Every row has a hidden score. In each pair, how much higher is the second row's than the first's? 15 means about the same, 30 much higher and 0 much lower. The score is a weighted sum of the row's numbers plus the product of two more (or one squared), each taken from its middle value.
[-0.63  0.7  -1.12 -0.33  0.9   1.13  0.23  0.81 -1.04  0.41]
[ 0.61  0.84 -1.22  0.65  0.89  1.32  0.16  1.05 -1.26  0.62] ~ 15
[ 1.58 -1.1   0.78  0.96 -0.42 -0.87  0.26 -1.19  0.66 -0.87]
[-1.34 -0.94  0.56  0.5  -0.08 -0.35  0.6  -0.87  0.31 -1.01] ~ 20
[ 1.1   0.97 -1.45  0.35  0.98  1.4   0.13  1.16 -1.14  0.71]
[-0.63  2.12  1.77  1.24 -2.12 -1.81 -2.69  0.41  1.65  1.89] ~ 8
[-1.37  0.19 -0.75  1.64  0.74  0.77  0.43  0.36 -0.69  0.01]
[-1.5  -0.66  0.12 -1.11  0.17 -0.13  0.64 -0.55  0.11 -0.65] ~ 10
[-0.45 -0.99  0.78 -0.98 -0.59 -0.93  0.14 -1.    0.48 -0.84]
[ 0.25  0.22 -0.82  1.13  0.75  0.75  0.39  0.35 -0.78  0.02] ~ 18
[-0.56 -1.12  0.57 -1.14 -0.24 -0.58  0.5  -0.98  0.62 -0.85]
[ 0.1  -0.91  0.55 -1.11 -0.15 -0.56  0.46 -1.01  0.47 -1.  ] ~ 15
[-1.6   0.62 -1.11  1.34  0.86  1.02  0.24  0.76 -0.97  0.4 ]
[-0.27  2.93  1.79 -1.75 -2.54 -2.22 -3.52  1.51 -0.57  2.85] ~ 10
[ 1.06  1.95  0.87 -0.05 -2.75 -1.67 -2.81  1.28  1.26  2.05]
[ 0.96 -1.12  0.72 -0.88 -0.24 -0.54  0.52 -1.18  0.59 -0.99] ~ 19
[-1.74  0.2  -0.75  1.35  0.73  0.76  0.4   0.45 -0.73  0.04]
[ 0.07  2.16 -2.7  -0.74  1.34  2.45 -0.45  2.66 -2.24  1.87] ~ 17
[ 0.81 -1.04  0.33  0.64 -0.14 -0.54  0.59 -0.98  0.42 -1.  ]
[-1.45 -0.68  1.07  1.24 -0.56 -1.09 -0.19 -0.93  0.75 -0.34] ~ 18
[ 0.73  0.66 -1.1  -0.03  0.77  0.86  0.23  0.75 -1.08  0.33]
[-0.47 -1.03  0.78  1.29 -0.72 -1.02  0.14 -1.25  1.53 -0.84] ~ 13
[ 1.39 -0.85  0.81 -0.96 -0.45 -0.81  0.09 -0.92  1.36 -0.69]
[ 1.42 -0.51  0.02 -0.24  0.28 -0.02  0.61 -0.39 -0.28 -0.58] ~ 13
[ 1.65 -0.8   0.2   0.45  0.23 -0.27  0.63 -0.75 -0.02 -0.79]
[-0.85 -0.65  0.26 -1.13  0.23 -0.1   0.6  -0.63  0.1  -0.82] ~ 14
[-1.08 -0.04 -0.46 -0.64  0.68  0.55  0.47  0.23 -0.39 -0.12]
[-0.61  0.23 -0.49  0.21  0.68  0.63  0.45  0.17 -0.75 -0.08] ~ 16
[-0.33 -0.73 -0.02 -0.79  0.29 -0.1   0.58 -0.42 -0.09 -0.7 ]
[ 0.09 -1.08  0.53 -1.1  -0.38 -0.81  0.53 -1.2   0.38 -1.1 ] ~ 14
[-0.5   0.2  -0.75 -0.26  0.83  0.77  0.39  0.42 -0.36  0.1 ]
[-0.21 -0.83  0.79 -0.47 -0.57 -0.77  0.08 -0.83  1.83 -0.68] ~ 14
[ 0.08 -0.89  0.39  0.24  0.01 -0.43  0.62 -0.88  0.34 -0.9 ]
[-0.9   0.1  -0.52 -1.67  0.57  0.5   0.43  0.26 -0.33 -0.02] ~ 15
[-0.66  0.8  -1.32 -1.52  0.92  1.39  0.17  1.08 -0.95  0.57]
[ 0.47  1.31 -1.77  0.24  1.13  1.82 -0.06  1.73 -1.43  1.14] ~ 18
[-0.04  0.26 -0.88  0.86  0.73  0.76  0.38  0.53 -0.75  0.15]
[-0.83 -0.29  1.33  1.44 -1.2  -1.37 -0.72 -0.57  1.62  0.  ] ~ 12
[ 0.03 -0.57  0.15 -1.68  0.38  0.07  0.52 -0.39 -0.18 -0.54]
[ 1.44 -0.29 -0.21  1.3   0.53  0.26  0.57 -0.18 -0.26 -0.42] ~ 16
[-0.88 -0.69  0.03  0.97  0.27 -0.2   0.64 -0.66  0.1  -0.76]
[-1.51  4.08  1.1  -0.36 -2.98 -1.11 -4.07  2.89  0.87  3.95] ~ 18
[-0.55  0.7  -1.12  0.77  0.88  1.03  0.26  0.94 -1.    0.4 ]
[ 1.11 -0.97  0.37  1.03 -0.05 -0.6   0.52 -0.93  0.87 -0.9 ] ~ 12
[ 1.57 -0.23 -0.1   0.93  0.42  0.19  0.59 -0.31 -0.28 -0.5 ]
[-1.36 -0.47 -0.1  -0.58  0.42  0.09  0.59 -0.38 -0.35 -0.62] ~ 16
[-0.57 -1.09  0.62  0.17 -0.49 -0.81  0.4  -1.18  0.53 -1.02]
[ 1.14  0.08  1.29  0.64 -1.12 -0.51 -1.09 -0.32  1.06  0.23] ~ 7
[-0.66 -0.24 -0.22 -0.94  0.59  0.41  0.51  0.03 -0.35 -0.29]
[-0.18 -0.92  1.41  0.24 -0.94 -0.9  -0.41 -0.7   1.26 -0.29] ~ 14
[-1.2  -0.85  0.27 -1.15  0.1  -0.16  0.7  -0.71  0.04 -0.88]
[-1.46 -0.42 -0.18  0.52  0.35 -0.02  0.61 -0.42 -0.16 -0.56] ~ 18
[ 1.76 -0.25  1.32 -0.78 -0.97 -1.15 -0.99 -0.41  0.23  0.32]
[ 0.58 -0.68  0.14  1.07  0.33 -0.16  0.65 -0.56  0.   -0.72] ~ 13
[ 1.55  1.45  1.5   1.23 -1.85 -1.28 -2.24  0.63  0.78  1.66]
[-0.07  0.02 -0.53  1.66  0.64  0.54  0.48  0.2  -0.58 -0.11] ~ 28
[ 1.2  -1.18  0.58 -0.82 -0.42 -0.82  0.48 -1.08  0.56 -0.78]
[-1.15 -0.99  0.75  1.68 -0.65 -0.73  0.23 -0.89  1.34 -0.77] ~ 17
[-1.43 -0.83  0.99 -0.79 -1.15 -1.1  -0.31 -0.83  0.81 -0.3 ]
[ 0.2  -0.78  0.9  -1.54 -0.83 -1.07 -0.07 -1.01  1.44 -0.69] ~ 13
[ 1.6  -0.71  0.06  0.67  0.27 -0.14  0.6  -0.56 -0.12 -0.73]
[ 0.4   0.42 -0.83 -1.07  0.79  0.97  0.33  0.66 -0.66  0.22] ~ 18
[-1.09  0.62 -1.13  0.81  0.85  1.12  0.26  0.75 -1.17  0.36]
[ 0.18  1.36 -1.83  1.37  1.22  1.87 -0.1   1.73 -1.47  1.11] ~ 16
[ 0.5  -0.31 -0.07  0.25  0.55  0.12  0.57 -0.33 -0.41 -0.49]
[-1.39 -0.95  0.08 -0.7   0.07 -0.35  0.66 -0.86  0.24 -0.78] ~ 14
[ 1.24 -0.51  1.29  0.13 -0.88 -1.18 -0.24 -0.5   1.14 -0.3 ]
[ 0.14  0.61 -1.09 -0.78  0.91  1.11  0.21  0.86 -1.08  0.43] ~ 18
[-0.94  0.36 -0.99 -0.14  0.81  0.89  0.31  0.61 -0.86  0.21]
[ 0.73 -0.17  1.05 -1.49 -1.01 -1.26 -0.8  -0.38  0.68  0.29] ~ 14
[-0.91 -1.11  0.64  1.71 -0.24 -0.57  0.6  -1.21  0.76 -1.02]
[ 0.69 -0.61  0.17  0.1   0.29 -0.07  0.61 -0.44 -0.09 -0.69] ~ 14
[ 1.33 -0.62  0.89 -1.27 -0.9  -0.73 -0.11 -1.07  1.26 -0.56]
[ 1.68 -0.43 -0.18  0.59  0.38 -0.1   0.57 -0.24 -0.09 -0.58] ~ 19
[ 0.43 -1.06  0.61  0.39 -0.07 -0.5   0.51 -1.1   0.43 -1.  ]
[-1.14 -0.3   1.3  -0.63 -0.79 -1.31 -0.36 -0.46  1.13 -0.08] ~ 17
[ 1.39  0.26  1.   -1.7  -1.16 -0.86 -1.02 -0.32  1.47  0.3 ]
[-1.37 -0.15 -0.36 -1.31  0.67  0.58  0.48  0.15 -0.47 -0.26] ~ 14
[ 1.38 -0.73 -0.01 -1.7   0.32 -0.12  0.64 -0.57 -0.08 -0.77]
[ 0.06 -0.11 -0.38 -1.64  0.63  0.38  0.52  0.   -0.46 -0.3 ] ~ 14
[-1.37  0.71 -1.15  1.27  0.89  1.14  0.23  0.91 -0.85  0.48]
[-0.08 -0.14 -0.24 -0.03  0.67  0.39  0.47  0.02 -0.53 -0.26] ~ 10
[ 0.16  0.82 -1.32  0.29  1.    1.31  0.15  1.   -1.26  0.56]
[-1.19 -1.04  0.28  1.41  0.01 -0.52  0.63 -1.06  0.11 -1.02] ~ 13
[-0.38  0.14 -0.57  0.98  0.69  0.56  0.45  0.25 -0.72 -0.08]
[-0.02 -1.11  0.29  1.68  0.01 -0.42  0.63 -0.95  0.63 -0.92] ~ 13
[-0.58 -0.58  0.78 -1.73 -0.9  -0.72 -0.24 -0.41  1.08  0.02]
[-0.14  0.62 -0.97 -0.39  0.88  1.1   0.28  0.69 -0.93  0.3 ] ~ 17
[-1.54  0.89 -1.36  0.73  0.95  1.34  0.15  1.16 -1.1   0.65]
[-1.07 -0.95  0.69  0.01 -0.61 -0.84  0.19 -0.79  0.83 -0.61] ~ 10
[-1.6   0.   -0.44 -0.73  0.7   0.68  0.46  0.17 -0.78 -0.09]
[ 1.78 -0.27 -0.41  1.63  0.51  0.26  0.54 -0.12 -0.41 -0.38] ~ 14
[ 0.05 -1.12  0.67 -0.48 -0.45 -0.7   0.43 -1.15  1.04 -0.83]
[ 0.18  0.49 -0.94  1.51  0.85  0.92  0.32  0.7  -0.59  0.22] ~ 18
[-0.43 -1.04  0.93  0.42 -0.32 -0.8   0.36 -1.07  0.78 -0.92]
[-1.78  0.52 -0.99  1.44  0.85  1.06  0.3   0.72 -1.23  0.26] ~ 22
[-1.37  0.56  1.15 -1.09 -1.54 -1.56 -1.57  0.25  1.56  0.97]
[ 1.04 -0.67  0.16  0.18  0.26 -0.16  0.62 -0.62 -0.07 -0.69] ~ 11
[-1.44 -0.14 -0.3  -1.55  0.54  0.36  0.56 -0.15 -0.31 -0.31]
[ 0.12 -0.64  0.03 -0.36  0.31 -0.14  0.64 -0.63 -0.05 -0.79] ~ 15
[ 0.12 -0.1  -0.46  1.03  0.55  0.42  0.52 -0.01 -0.37 -0.28]
[ 0.29 -1.05  0.56 -1.4  -0.44 -0.95  0.18 -0.97  0.96 -0.8 ] ~ 14
[-0.9   1.5   0.71 -1.01 -2.12 -1.   -2.43  0.92 -0.92  1.92]
[-0.89 -1.12  0.7  -0.73 -0.49 -0.81  0.35 -1.15  1.22 -0.9 ] ~ 9
[-1.14 -1.03  0.31  0.41 -0.04 -0.43  0.57 -1.02  0.21 -0.99]
[-0.71  0.75 -1.15  0.19  0.91  1.29  0.22  0.93 -1.02  0.52] ~ 17
[ 0.24  1.48 -1.97  1.25  1.18  1.96 -0.11  1.91 -1.7   1.22]
[ 0.71  1.41 -1.97 -0.99  1.15  1.81 -0.1   1.81 -1.69  1.2 ] ~ 15
[ 1.52 -0.68  0.   -1.26  0.44  0.04  0.58 -0.44  0.01 -0.63]
[-1.58  0.78 -1.16  0.17  0.85  1.09  0.21  0.98 -0.96  0.57] ~ 16
[-0.41  0.58 -1.06  0.73  0.88  1.13  0.23  0.8  -1.    0.41]
[ 1.19 -0.27  1.25 -1.69 -1.2  -0.94 -0.51 -0.71  1.73 -0.36] ~ 11
[-0.83 -0.32  1.68  0.09 -1.15 -1.24 -0.56 -0.74  2.86 -0.06]
[ 1.29 -0.33  0.97  0.98 -1.01 -1.36 -1.01 -0.11  1.47  0.42] ~ 20
[-1.68  0.04 -0.43  0.17  0.7   0.64  0.43  0.19 -0.76 -0.14]
[-0.12  0.34  0.84  0.27 -1.77 -1.28 -1.34 -0.43  2.24  0.72] ~ 13
[ 0.73  1.38 -1.96 -1.42  1.15  1.89 -0.1   1.72 -1.53  1.14]
[ 0.29 -0.93  1.15  0.91 -0.68 -1.06 -0.07 -0.94  1.22 -0.59] ~ 8
[-1.54 -0.88  0.31  0.71  0.02 -0.41  0.63 -1.09  0.41 -1.02]
[ 1.27 -0.91  1.07 -0.61 -0.82 -1.11 -0.05 -1.02  0.6  -0.63] ~ 9
[ 0.53 -0.49  1.2  -0.71 -0.71 -0.9  -0.51 -0.55  1.72 -0.1 ]
[ 0.98 -1.    0.55  1.53 -0.06 -0.47  0.65 -0.94  0.7  -0.92] ~ 9
[ 0.43  1.9   2.31  0.17 -2.1  -1.98 -2.66  1.06 -0.19  1.99]
[-1.63  0.26 -0.78 -0.97  0.75  0.79  0.39  0.45 -0.63  0.04] ~ 23
[ 1.32  0.25 -0.7  -0.95  0.76  0.9   0.38  0.39 -0.75  0.05]
[ 0.34 -0.87  0.26 -1.31  0.14 -0.35  0.68 -0.88  0.27 -0.92] ~ 11
[ 0.57  0.7  -1.17  0.04  0.94  1.22  0.21  0.96 -1.03  0.45]
[ 0.74  0.25 -0.74 -0.37  0.78  0.79  0.4   0.52 -0.63  0.06] ~ 14
[ 1.13 -0.06 -0.34  0.35  0.69  0.52  0.46  0.06 -0.55 -0.24]
[ 0.77  0.06  1.38 -0.8  -1.32 -1.21 -1.08 -0.69  1.79  0.42] ~ 13
[ 1.26 -0.55 -0.03 -1.6   0.24 -0.26  0.61 -0.64  0.18 -0.75]
[ 0.43  0.51 -0.94 -0.31  0.89  1.09  0.24  0.8  -1.01  0.32] ~ 18
[ 1.03 -0.46 -0.09  1.25  0.55  0.2   0.6  -0.23 -0.32 -0.52]
[-1.31 -0.5  -0.04  1.37  0.3  -0.03  0.65 -0.5  -0.21 -0.56] ~ 17
[ 0.94  0.18 -0.6   1.04  0.7   0.74  0.43  0.26 -0.49 -0.05]
[ 0.82  2.9   1.42 -1.15 -2.94 -1.91 -3.27  2.22  1.66  3.13] ~ 13
[ 0.22  0.51 -0.98 -0.86  0.79  0.96  0.29  0.65 -0.91  0.28]
[ 1.36 -1.17  0.56  1.1  -0.09 -0.58  0.54 -1.13  0.77 -1.07] ~ 12
[-1.7   0.39 -1.06 -0.12  0.87  0.9   0.29  0.69 -0.94  0.3 ]
[-0.67  0.9  -1.5   1.33  1.04  1.49  0.11  1.25 -1.17  0.76] ~ 18
[-1.04  1.52 -1.99 -0.32  1.22  1.98 -0.15  1.96 -1.79  1.34]
[-1.77  1.51 -0.24 -1.45 -1.97 -0.92 -2.63  1.17 -0.72  1.94] ~ 24
[-1.28 -0.22  0.89 -1.39 -0.76 -0.82 -0.87 -0.41  0.96  0.21]
[ 0.81  0.64 -1.16  0.81  0.95  1.2   0.25  0.92 -1.04  0.48] ~ 15
[ 1.27 -0.89  0.06  1.28  0.18 -0.21  0.64 -0.65  0.43 -0.81]
[-1.04  0.79 -1.25 -0.97  0.93  1.33  0.2   1.02 -1.11  0.55] ~ 18
[-1.62 -0.28  1.47  0.85 -1.23 -1.35 -0.98 -0.51  1.45  0.31]
[ 0.41  0.72 -1.14 -1.5   0.94  1.31  0.2   0.95 -1.05  0.46] ~ 16
[ 0.03 -0.13 -0.4   1.7   0.64  0.33  0.5  -0.06 -0.81 -0.34]
[ 1.36  0.32 -0.84  0.45  0.77  0.83  0.34  0.4  -0.77  0.13] ~ 17
[ 0.74 -0.72  0.52  1.54 -0.11 -0.42  0.35 -0.42  1.71 -0.43]
[-0.35 -0.06 -0.36 -1.57  0.55  0.4   0.52  0.   -0.56 -0.28] ~ 11
[-0.11  0.51 -0.96 -1.74  0.79  0.92  0.31  0.65 -0.85  0.21]
[ 0.8  -0.3  -0.12 -1.02  0.51  0.31  0.57 -0.18 -0.13 -0.45] ~ 16
[-0.45 -0.52  0.13  0.45  0.35  0.06  0.58 -0.52 -0.44 -0.65]
[-1.05  0.55 -1.01  0.83  0.84  1.06  0.29  0.78 -0.79  0.36] ~ 19
[ 0.65 -0.77 -0.06 -0.33  0.09 -0.34  0.63 -0.73  0.07 -0.86]
[-1.37  0.33 -0.76 -0.2   0.76  0.79  0.4   0.49 -0.53  0.06] ~ 19
[ 0.69 -0.69  0.31  1.46  0.3  -0.07  0.59 -0.48  0.17 -0.63]
[-0.34  0.89  1.88  0.39 -1.74 -1.63 -1.54  0.08  1.01  1.08] ~ 12
[-1.22 -1.02  1.1  -0.68 -0.88 -1.   -0.11 -1.17  1.02 -0.68]
[-0.07  1.97  1.96  1.2  -2.74 -1.39 -3.93  2.15  1.26  3.79] ~ 6
[ 0.55 -0.89  0.18 -1.1   0.14 -0.33  0.59 -0.8   0.13 -0.88]
[-0.69 -1.    0.91  0.95 -0.8  -0.88  0.12 -1.27  1.3  -0.75] ~ 17
[-1.45  0.24 -0.78 -0.97  0.79  0.84  0.35  0.56 -0.78  0.15]
[ 1.53 -0.9   0.79  1.26 -0.66 -0.64  0.22 -0.93  1.22 -0.55] ~ 9
[-0.48 -0.98  0.59  0.27 -0.75 -0.87  0.18 -1.04  1.24 -0.69]
[ 0.21  0.2  -0.83  0.31  0.79  0.95  0.35  0.58 -0.56  0.19] ~ 17
[ 0.81  0.22 -0.73 -0.69  0.74  0.73  0.44  0.33 -0.67  0.05]
[-0.29  0.74 -1.19 -1.29  0.89  1.19  0.19  0.92 -1.18  0.46] ~ 15
[ 1.25  0.19 -0.72  1.58  0.74  0.8   0.39  0.41 -0.77  0.08]
[ 1.62  0.3  -0.82  1.    0.77  0.78  0.42  0.38 -0.58  0.07] ~ 16
[ 0.29  0.56  1.64 -0.73 -1.93 -1.6  -2.   -0.03  1.87  1.32]
[ 1.07 -0.02 -0.26  0.41  0.63  0.49  0.48  0.17 -0.62 -0.23] ~ 16
[ 0.26  0.69 -1.22  1.46  1.01  1.29  0.19  1.09 -1.29  0.54]
[-0.92 -0.06 -0.46 -1.4   0.66  0.43  0.47  0.06 -0.44 -0.18] ~ 11
[ 1.3   0.88 -1.3  -1.59  0.97  1.39  0.14  1.08 -1.26  0.6 ]
[-1.72  0.62 -1.1   1.18  0.97  1.14  0.22  0.94 -0.96  0.43] ~ 16
[ 1.75 -0.79  0.76  1.63 -0.61 -0.92  0.17 -1.14  1.15 -0.76]
[-1.19  1.12 -1.72 -1.    1.03  1.6   0.01  1.47 -1.42  0.92] ~ 24
[ 0.07  0.49 -0.78 -0.95  0.9   1.08  0.26  0.63 -1.01  0.24]
[-0.84 -1.12  0.55  0.84 -0.48 -0.86  0.33 -1.3   1.09 -0.92] ~ 15
[ 0.72 -0.94  0.44 -0.97 -0.02 -0.59  0.58 -1.02  0.31 -1.03]
[ 0.87  0.09 -0.49 -1.68  0.71  0.65  0.43  0.24 -0.81 -0.1 ] ~ 17
[-0.58 -0.89  1.2   0.42 -1.01 -1.04 -0.26 -1.04  1.01 -0.6 ]
[-0.11 -0.57  0.07 -0.82  0.34 -0.02  0.64 -0.49 -0.13 -0.67] ~ 14
[-1.75 -0.89  0.87 -1.22 -0.65 -0.75  0.19 -1.02  1.08 -0.85]
[ 1.29 -0.52 -0.02  0.47  0.4   0.08  0.66 -0.42 -0.2  -0.66] ~ 11
